[[-82 -63]
 [ 38  16]
 [-41  -9]
 [-33  45]
 [ -6   0]
 [ 39  15]
 [-22  -1]
 [ -6 -19]
 [-34 -25]]
->
[[-63 -82]
 [ 16  38]
 [ -9 -41]
 [ 45 -33]
 [  0  -6]
 [ 15  39]
 [ -1 -22]
 [-19  -6]
 [-25 -34]]

[[ 34 -46 -68  50  33  52  49  78  50  72]
 [-27  18   3 -17 -35 -42  -1 -45 -21 -40]
 [  1 -12  19   8  -6 -25   8 -30   9 -12]
 [ 24 -14   4   9  34  38  -7  44  15  34]
 [ 45 -56 -60  60  40  49  64  68  57  64]
 [ 42 -45 -17  48  34  22  40  31  41  33]
 [ 18 -14   1  12  26  34   0  37  11  31]
 [ 24 -48 -16  49   6 -11  47  -4  43  12]]
->
[[ 72  34 -46 -68  50  33  52  49  78  50]
 [-40 -27  18   3 -17 -35 -42  -1 -45 -21]
 [-12   1 -12  19   8  -6 -25   8 -30   9]
 [ 34  24 -14   4   9  34  38  -7  44  15]
 [ 64  45 -56 -60  60  40  49  64  68  57]
 [ 33  42 -45 -17  48  34  22  40  31  41]
 [ 31  18 -14   1  12  26  34   0  37  11]
 [ 12  24 -48 -16  49   6 -11  47  -4  43]]

[[ 47  54   2  12  39  17  50 -27  31   0   0 -39  25 -49]
 [ 17 -13  -3  78  41  43  42  17   0  21 -38  -5  48 -40]
 [ 73  57  20   9  53   7  52 -23  32   4   1 -43  28 -53]]
->
[[-49  47  54   2  12  39  17  50 -27  31   0   0 -39  25]
 [-40  17 -13  -3  78  41  43  42  17   0  21 -38  -5  48]
 [-53  73  57  20   9  53   7  52 -23  32   4   1 -43  28]]

[[ 45 -20 -39  29  20   1 -35  -9 -38   0 -66]
 [ 41  34 -53 -10  43   6 -39  30 -48 -44 -82]]
->
[[-66  45 -20 -39  29  20   1 -35  -9 -38   0]
 [-82  41  34 -53 -10  43   6 -39  30 -48 -44]]

[[ 12 -52  19 -36]
 [-13  76  -5  28]
 [ 82  -2  71 -25]]
->
[[-36  12 -52  19]
 [ 28 -13  76  -5]
 [-25  82  -2  71]]

[[-70   9 -62]
 [ 82  13  23]]
->
[[-62 -70   9]
 [ 23  82  13]]

[[-71 -79  59 -50 -36 -72]
 [ -4  29 -39 -19  28  18]
 [ 31   7 -10  32 -20  29]
 [ -9  25 -39 -25  24  20]
 [ -3  32 -43 -21  30  22]
 [-20  19  -4 -37  37   6]
 [-61 -65  52 -44 -27 -57]
 [-12 -17  20  11 -15 -33]
 [ 42  46 -43  30  15  46]
 [-70 -78  60 -48 -35 -70]
 [ 34   8 -12  36 -23  31]]
->
[[-72 -71 -79  59 -50 -36]
 [ 18  -4  29 -39 -19  28]
 [ 29  31   7 -10  32 -20]
 [ 20  -9  25 -39 -25  24]
 [ 22  -3  32 -43 -21  30]
 [  6 -20  19  -4 -37  37]
 [-57 -61 -65  52 -44 -27]
 [-33 -12 -17  20  11 -15]
 [ 46  42  46 -43  30  15]
 [-70 -70 -78  60 -48 -35]
 [ 31  34   8 -12  36 -23]]
